In the data rows, the value 128 means zero.
Here are some points, each followed by its number:
[117 106 229 105 105 242 117 120 104 112 118 238 116 104 114 136 120 114
 136 132 129 145 134 131] 0
[115 113 178 110 111 114 115 122 117 119 118 119 109 112 194 123 220 124
 125 129 127 128 135 138] 1
[118 117 197 182 116 118 116 113 107 111 117 119 116 119 120 120 255 127
 136 126 132 130 135 139] 2
[109 118 121 106 110 116 238 111 104 124 123 119 115 111 195 120 124 119
 124 133 135 243 137 141] 3
[119 181 115 108 118 110 121 119 111 110 122 125 107 117 115 120 121 119
 130 215 243 134 140 140] 4
[115 113 111 112 119 171 113 109 112 120 121 122 177 120 124 121 193 120
 122 122 133 133 143 147] 5
[118 116 116 255 114 119 118 117 255 117 117 113 115 117 117 122 125 255
 129 127 134 127 142 143] 6
[115 122 109 121 113 122 208 109 119 126 117 113 120 107 228 122 125 121
 133 130 138 254 140 148] 7
[117 226 124 107 114 114 118 118 108 192 115 115 114 116  24  26  27  28
  30  31  34  36  40  42] 8
[119 115 112 114 117 115 113 109 124 120 117 116 117 145 156 169 130 124
 129 124 132 128 140 139] 9
[121 114 113 116 112 117 115 112 112 114 121 116 112 115 113 127 123 229
 255 126 132 132 142 237] 10
[124 120 118 105 255 255 116 114 104 116 119 125 119 113 118 120 115  28
  30  31  34  36  40  42] 11
[116 115 122 127 116 115 124 113 102 109 118 118 255 113 115 255 114 130
 243 117 131 138 140 151] 12
[113 116 116 115 110 114 114 109 111 119 119 118 116 220 226 122 129 124
 131 124 136 225 141 143] 13
[121 116 114 109 206 117 116 111 108 255 120 109 111 116 107 131 225 123
 133 130 138 135 141 141] 14
[117 181 105 110 255 125 113 105 117 110 118 104 105 116 117 142 206 133
 116 130 135 133 148  42] 15
[187 204 108 121 106 111 114 196 112 113 119 117 116 123 117 118 128 136
  30  31  34  36  40  42] 16
[120 110 106 111 255 119 200 113 110 124 119 110 111 120 204 123 124 116
 115 130 134  36  40  42] 17
[122 111 111 114 113 121 195 108 117 167 115 114 118 110 110 119 122 128
 207 124 128 139 138 141] 18
[123 111 111 109 112 115 118 109 114 113 111 125 187 122 116 199 122 112
 137 128 133 195 135 148] 19
[114 113 117 118 113 114 111 113 197 114 118 117 117 116 115 121 123 121
 126 125 199 131 140 212] 20
[113 114 110 111 113 121 199 114 116 109 119 117 117 191 112 127 124 124
 127  31  34  36  40  42] 21
[121 112 126 122 116 123 232 111 116 115 115 114 123 118 235 127 123 118
 124 124 121 255 132 145] 22
[242 116 112 114 115 114 114 116 216 114 117 116 213 117 118 123 122 122
 129 128  34  36  40  42] 23
[117 251 127 255 120 116 117 116 122 255 119 129 103 116 124 122  27  28
  30  31  34  36  40  42] 24
[109 235 115 111 119 117 119 114 108 116 110 106 118 123 112 132 124 114
 255 123 255 128 145 150] 25
[115 113 116 116 115 116 119 113 117 117 223 115 115 114 117 124 126 121
 182 234 133 129 140  42] 26
[119 111 117 114 111 116 119 205 120 115 111 115 119 223 190  26  27  28
  30  31  34  36  40  42] 27
[ 99 208 117 103 122 122 209 121 108 117 104 117 118 212 113 124 122 121
 136 126 132 121 154 147] 28
[115 117 115 114 109 255 110 117 113 118 116 115 115 198 115 125 124 238
 129 124 131 134 143 144] 29
[121 112 113 116 112 117 114 218 168 113 116 114 114  20  24  26  27  28
  30  31  34  36  40  42] 30
[125 255 109 100 119 115 114 108 114 255 115 103 113 114 118 127 113 118
 133 132 255 133 133 140] 31
[114 110 118 255 199 117 116 107 113 116 120 117 114 116 110 120 255 127
 129 129 132 137 140 141] 32
[113 112 103 113 255 116 109 123 115 117 128 110 116 116 112 200 124 126
 134 130 132 135 236 150] 33
[117 119 114 106 120 111 118 118 118 120 112 108 113 114 228 130 255 127
 132 133 130 228 139 143] 34
[118 114 116 117 112 115 113 110 116 166 122 116 115 120 115 126 124 123
 197 128 133 126 188 141] 35
[109 108 118 122 233 246 123 115 118 119 121 234 118 117 117 131 117 123
 117 129 123 132 142 149] 36
[124 122 120 122 116 110 224 112 118 121 115 124 115 176 118  26  27  28
  30  31  34  36  40  42] 37
[116 112 117 117 112 116 116 200 115 114 200 114 113 204 119 124 124 122
 128 127  34  36  40  42] 38
[115 111 115 114 113 113 116 112 114 116 120 117 114 117 116 125 125 122
 240 255 255 129 142 143] 39
[255 117 117 116 109 115 115 112 118 114 116 113 117 114 114 183 122 124
 131 122 135 220 140 141] 40
[111 116 105 120 109 123 115 238 113 121 119 112 112 120 109 194 123 193
 129 135 132 128 135 138] 41
[107 119 112 113 187 120 121 113 121 115 116 119 113 121  24  26  27  28
  30  31  34  36  40  42] 42
[119 116 119 113 114 181 116 120 112 115 119 118 117 161 195 120 127 122
 131 131 134 130 139 140] 43
[118 118 119 112 217 116 114 109 114 116 115 118 118 215 120 122 249 126
 122 128 137 127 137 141] 44
[170 116 116 112 120 120 114 247 115 114 115 114 115 118 116 120 167 127
 129 132 132 134 136 139] 45
[118 110 113 111 110 116 117 233 118 114 116 111 115 109 120 205 119 126
 129 131 129 218 152 142] 46
[183 115 110 117 108 117 119 110 116 118 119 120 116 123 120 124 220 126
 128 125 133 201 140 141] 47
[193 117 113 112 114 118 118 111 115 116 117 115 110 119 113 124 237 124
 134 128 131 197 144 138] 48
[128 222 111 111 106 119 120 216 103 117 126 119 117 127 110 126 135 124
 134 221 133 133 144  42] 49
[255 114 111 118 114 116 114 114 116 239 123 116 119 122 113 128 126 124
 131 130 132 134 255 138] 50
[128 118 255 112 110 108 255 110 119 124 105 255 118 140 113 116 135 129
 123 137 129 129  40  42] 51
[123 232 119 111 120 105 110 127 115 122 255 255 110 112 121 113 127 110
 134 122 134 123 140 127] 52
[119 110 119 110 169 209 115 114 118 115 119 120 112 117 114 121 122 115
 135 127 132 137 192 144] 53
[115 115 118 120 110 182 117 116 176 115 118 116 115 112 117 128 118 118
 128 127 131 134 210 148] 54
[118 114 119 113 118 230 117 119 215 117 119 120 118 117 121 123 124 123
 134 129 133 133 238 144] 55
[112 116 114 116 116 174 176 110 122 109 123 115 111 118 114 121 116 123
 208 127 133 138 140 143] 56
[112 103 255 120 111 234 121 109 107 134 136 255 117 120 117 117 127 129
 129 137 124 142 139 137] 57
[114 121 113 113 111 114 230 117 113 116 115 122 113 255  24  26  27  28
  30  31  34  36  40  42] 58
[233 115 114 110 246 114 115 114 113 114 116 117 115 113 117 124 124 122
 255 131 133 130 144 140] 59
[190 112 113 113 114 122 111 117 119 176 117 113 116 118 112 126 127 124
 134 201 131 132 140 141] 60
[127 185 108 130 110  99 129 120 119 115 108 102 119  20  24  26  27  28
  30  31  34  36  40  42] 61
[113 109 173 113 113 117 115 232 118 121 114 116 115 120 110 125 116 121
 128 132 128 127 136 195] 62
[116 116 115 115 108 117 113 111 117 178 112 115 113 116 114 127 120 117
 224 126 134 132 188 139] 63
[119 115 176 109 114 255 119 112 118 112 120 118 113 124 109 124 126 204
 132 130 126 124 146 149] 64
[116 112 112 213 115 116 117 113 112 119 111 119 120 113 178 124 124 127
 131 121 132 127 248 144] 65
[122 117 112 110 176 126 116 115 121 116 123 111 214 114 112 125 184 119
 128 128 133 126 132 138] 66
[116 116 117 113 111 113 117 114 117 113 116 116 117 235 115 121 124 216
 126 126 132 126 138 220] 67
[255 116 115 113 115 120 119 113 117 244 120 118 115 117 116 126 124 121
 129 216 134 129 139 142] 68
[118 113 113 114 114 115 117 110 249 115 252 119 114 116 114 124 122 122
 129 241 133 133 141 143] 69
[120 110 115 112 109 111 115 144 119 114 123 117 118 107 145 118 125 120
 135 123 134 141  40  42] 70
[117 111 176 117 113 116 113 255 120 115 116 116 117  20  24  26  27  28
  30  31  34  36  40  42] 71
[191 114 117 114 113 148 118 111 117 115 120 114 114 114 152 121 122 120
 124 126 130 128 142 135] 72
[123 110 120 128 183 106 118 110 116 118 117 121 116 123 248 123 116 119
 126 134 127 132 218 137] 73
[116 239 112 116 116 114 114 111 110 117 247 114 109 125 118 131 129 118
 123 254 133 126 146 140] 74
[113 114 127 113 117 111 205 108 115 107 123 113 113 127 118 120 203 118
 131 133 134 255 145 147] 75
[116 110 115 108 122 112 222 109 122 120 128 120 113 119 255 119 127 123
 133 125 143 255 127  42] 76
[172 110 118 114 116 116 118 109 187 116 118 120 119 122 114 184 126 123
 132 123 132 130 139 144] 77
[115 114 115 116 211 112 110 113 118 113 121 118 114 117 121 122 123 119
 133 214 235 131 138 145] 78
[114 119 169 108 117 111 109 119 115 114 116 111 114 117 164 114 168 130
  30  31  34  36  40  42] 79
[111 110 199 116 109 120 117 109 115 118 117 116 114 115 116 124 226 125
 132 134 234 133 142 144] 80
[118 115 184 188 112 122 114 109 212 115 119 115 110 114 114 126 122 118
 127 129 129 130 137 138] 81
New points follow, each followed by the numbers of its three nearest points above, nearest first.
[118 119 219 118 110 114 103 105 115 106 119 106 120 117 255 124 230 122
 132 127 133 124 137 136] 1 2 34
[117 119 112 109 197 112 114 117 117 108 118 118 117 113 113 123 191 118
 209 131 133 137  40  42] 70 15 66
[114 116 110 125 117 162 115 109 108 109 125 115 197 117 110 255 129 132
 130 110 128 126 136 145] 19 12 9
[114 122 127 105 255 255 118 120 103 120 110 254 120 134 105 123 112 117
 144 133 154 123 136 142] 36 53 0
[120 116 199 112 243 210 109 103 120 119 122 114 109 113 110 127 123 113
 136 122 132 130 142 134] 53 36 64
[114 115 112 201 110 116 117 112 226 111 116 118 113 121 114 123 125 219
 132 129 134 129 144 145] 6 81 77
[115 113 116 114 115 112 115 112 116 118 114 115 110 216 110 120 126 120
 128 218 134 130 141 231] 67 9 60
[121 119 115 114 117 115 116 211 115 114 120 114 113 202 110 132 123 129
 125 128 133 231 141 141] 46 45 13
[209 115 115 113 112 117 120 223 109 111 116 117 109 117 116 121 226 123
 129 125 133 129 142 141] 45 48 47
[201 117 117 111 115 115 117 116 118 115 116 116 117 109 117 195 120 121
 122 124 139 203 142 144] 40 77 19
[114 119 114 115 114 113 116 194 114 116 122 185 126 122 115 128 124 124
 125 132 135 136 147 221] 62 45 20
[119 110 113 101 117 107 112 110 118 241 113 120 229 123 114 127 118 123
 125 222 136 130 136 139] 60 68 66
[116 117 119 115 113 108 117 175 203 120 121 115 120 108 116 189 124 119
 133 126 127 131 141 139] 77 9 81
[121 243 125 239 119 111 117 111 118 121 123 119 125 118 113 125 119 126
 123 130 127 124 240 141] 65 54 35
[112 113 184 114 109 119 225 104 104 107 108 121 119 108 110 118 122 126
 123  31  34  36  40  42] 21 79 37
[118 245 116 112 120 113 114 110 118 230 119 120 116 116 117 123 127 119
 116 126 242 132 146  42] 31 4 25
[120 115 113 110 114 117 112 224 118 247 116 110 117 115 115 122 125 123
 131 248 125 134 138 142] 60 68 45
[110 114 183 195 118 113 121 114 115 121 121 118 118 114 117 122 210 120
 126 132 135 127 143 140] 2 1 32
[109 109 169 110 116 171 112 110 108 111 111 116 113 118 174 126 120 125
 124 132 142 132 145 136] 43 9 72
[125 120 109 255 112 115 115 104 115 122 117 115 216 121 117 129 129 247
 134 130 130 127 144 142] 6 65 66
[113 116 119 255 113 115 118 112 114 114 117 124 119 110 112 125 120 255
 132 255 135 125 144 143] 6 60 65
[109 114 110 115 109 113 109 120 107 117 111 113 232 120 191 121 125 117
 126 137 134 226 140 139] 19 5 13
[119 118 226 112 113 109 116 217 109 114 120 113 119 121 112 125 125 122
 129 116 137 216 143 144] 62 46 45
[118 107 113 105 110 116 108 248 118 119 116 120 216 115 123 128 124 239
 124 129 126 134 141 138] 41 45 62
[118 112 119 255 112 116 116 112 255 116 116 116 111 116 116 122 123 255
 128 128 135 131 142 146] 6 81 20
[237 113 111 117 115 116 116 250 117 112 117 113 110 114 110 126 129 124
 129 122 131 133 255 136] 45 50 72
[121 114 113 116 117 114 114 110 117 115 161 115 119 116 116 122 125 122
 127 130 192 131 140 225] 20 9 72
[118 106 113 119 119 196 235 116 116 120 126 112 115 109 216 123 127 127
 126 132 127  36  40  42] 17 70 21
[117 112 114 114 110 114 117 113 114 255 247 112 116 116 111 124 131 126
 128 255 133  36  40  42] 26 60 38
[116 242 117 104 113 112 115 116 114 116 115 126 115 116 117 112 139 128
 128 238 255 136 139 151] 4 78 39
[123 104 118 112 225 119 115 110 117 108 114 186 107 115 119 126 115 126
 131 205 126 131 147 143] 78 53 36
[113 114 119 233 110 116 116 114 225 117 121 115 112 117 119 120 123 226
 130 130 132 128 141 140] 6 81 77
[118 112 117 238 111 113 117 113 114 116 255 114 111 115 115 125 124 123
 130 129 134 131 250 141] 65 54 35
[120 116 112 107 109 116 111 115 112 110 116 114 111 227 255 127 123 128
 132 127 137 233 136 140] 13 43 7
[111 112 114 113 118 114 116 115 116 118 125 116 108 116 218 126 255 114
 128 126 134 241 135 137] 34 47 1
[114 119 112 119 106 112 118 110 119 108 119 116 255 121 113 218 125 128
 230 124 130 137 140 148] 12 19 66
[119 111 113 247 112 115 112 114 255 116 117 116 111 118 112 126 128 237
 130 124 130 130 141 139] 6 81 77
[116 116 115 118 233 121 115 114 111 231 122 111 119 120 118 125 237 122
 126 133 128 126 141 146] 14 44 66
[119 114 245 110 118 117 110 109 246 119 116 122 117 121 113 126 129 227
 126 124 136 134 141 143] 81 77 6
[114 115 115 111 108 117 114 114 120 115 124 114 112 113 255 126 216 129
 130 128 128 246 142 142] 34 7 13
[174 114 106 114 111 117 120 182 118 110 114 116 114 116 195 120 124 126
 116 128 135 133 141 143] 72 45 43
[117 111 116 112 110 116 118 111 227 114 239 118 116 118 114 123 122 124
  30  31  34  36  40  42] 79 21 38
[255 112 117 209 112 118 116 227 117 119 117 116 115 116 111 126 122 124
 133 127 131 133 139 139] 45 72 40
[114 117 115 116 113 108 215 108 116 114 123 123 108 204 112  26  27  28
  30  31  34  36  40  42] 37 58 27
[121 110 114 115 185 120 114 118 200 118 124 119 113 115 110 130 129 220
 129 121 134 129 141 140] 77 9 20
[116 112 107 201 117 115 108 111 120 112 118 113 192 113 122 128 126 121
 129 126 127 128 255 140] 65 54 35
[117 115 114 113 117 114 115 114 115 119 122 114 117 255 245 128 121 122
 130  31  34  36  40  42] 21 79 38
